One turn sends every row of this set to another row. A few are shown first. Where does it send the rows asked after them?
K928: [  0 -24  16  -6  -8  -9 -31  19 -14   7  27   0  -4 -11   2 -21  28  10
   3]
K540: [ 16   4 -27  20  26  27  29   1  28  33 -20 -12  17  -9   2  14 -12 -14
   3]
K515: [ 14  28 -36  16  21  -6  13   9  25   1  -9 -19   1 -28  -3  12 -27 -27
  17]
K927: [-14  -7  11 -25 -15  12 -15  -6 -26   1  20   8  13   1 -10  -7  16 -17
 -25]
K621: [ 26  26 -15  33   7   4  19  16  37  -5   1  -9  10 -13   9   1 -15 -31
  25]
K625: [ -9  -2 -36  25  27  10  23  -7  31  23  -9  -1  26 -11   1  15 -26 -17
  24]
K510: [ -8  -1 -23  34  14  16  43  -4  38  20 -16  -2  15   0  13  -3 -13 -17
  17]
K937: [-18 -27  18   1   7 -22 -21  -8 -34  -4  26   7 -16 -10   8  -9   0  -5
 -11]
K476: [-20 -36  14  -2 -10  -6 -23 -12 -16  -1  30  15   8  -4  13  -7  20   8
   5]
K608: [-28 -28  13  -4 -12   4 -14 -10  -9   2  33  11  17   6   2  -8  20  23
   8]
K869: [ -8  14 -44  36  12  -1  33  -3  18  26  -9   3  22   5 -12   9 -23 -18
   8]
K695: [ 11  27 -19  54   1  -2  30  21  32   5   5  -9   6  -1  -1   1  -9 -18
  18]
K83: [ 16  35 -39  21   6  -6  11  18  33   3  -6 -16  18 -12 -11   5 -10 -20
  25]
K554: [  3   5 -33  30  27  -3  14  -3  29  16  -6 -11   0 -31   8  24 -30 -15
  27]
K75: [ -3 -16  11  -1 -20  -9 -10   6 -37  15  26  -1 -24 -15  -9   4  15   1
 -17]
K899: [  6  -3 -21  34  17   9  38  -8  30  13 -10  -7   1 -18  26   5 -25 -17
  25]
K886: [ -9 -17  23 -36  18   5 -22   2 -17   4  17  -2  -4  -8  -4 -19  -9  -8
 -14]
K964: [ -9 -16  23 -33  15   7 -18   4 -24   2  20  -6   0   2 -11 -17  -1 -14
  -9]
K753: [ 11 -21  14 -19  -9   3 -30  17  -7   5  30  -4  -3 -19   3  -9  16  19
  12]
K805: [ -7 -20  22 -22  13  -7 -32   8 -17  -4  22   0   2  -5  -1 -26  10 -13
  -8]
K108: [ 11   9 -26  40  32   2  36   8  14  33  -9 -17   4   6 -11   9 -16 -10
   2]
K585: [-16 -18   8 -18 -14   4 -19  -2 -23   4  16  18  17   0   2 -20  20  -8
 -25]
K781: [-16  -1  13 -19 -19   8 -11   0 -20  -4  23  13  17   7 -13 -12  11  -6
 -31]
K749: [ 13  16 -23  47  24  -7  26   4  29  12   5 -20  12  14 -16   9  -5  -2
  29]
K406: [ -9 -17  10   1 -20 -16 -15  13 -35  11  18   9 -14  -9  -1 -14  19   3
 -25]
K286: [-20 -27  17   1   1 -19 -11 -11 -37   2  30  -3 -23  -4  -7   3   2   3
  -2]
K798: [ 16  29 -26  29   9  -4  23 -14  18  -9  -2 -16  -1 -17   6  30 -19 -23
   8]
K167: [  8  23 -44  39  -3 -13  27  11  21  17   0  -6  15   1 -14   9 -10 -10
  22]
K304: [ -7  19 -21  46   7   7  43  10  29  14  -8  -4   9   8  -2  -7 -11 -24
   2]
K252: [ 14  35 -23  26  22  -1  19  -7  28 -14   2 -17  21  10 -10  11 -11 -26
  18]
K645: [-27 -29  16  -1   7 -16  -5 -11 -32   8  29   1 -19  -7   1  -6  -8  14
  -9]
K202: [ 19   8 -32  30   8  16  21 -11  30  14 -10 -11   6 -27  17  32  -4  -8
  16]
K609: [ 22  18 -15  25  16   3  27   1  27  -1  -6 -10  -3 -25  20   7 -32 -34
  18]
K911: [-19 -29  12  -9 -17   3 -20 -14 -12  -4  34   7   9  -1  -3   0  25  13
  14]
K491: [  2  -3  11   1 -27 -14 -12  16 -31   9  31   4 -19 -16  -8  -2  11  10
 -21]
K282: [  3 -28  17 -16  -6   7 -27  15 -11  15  30  -4  -2  -9  -5  -8  28  15
  14]

K75 turns into K282
K937 turns into K476
K781 turns into K491
Where do these go?
K540 turns into K108
K515 turns into K554
K899 turns into K510

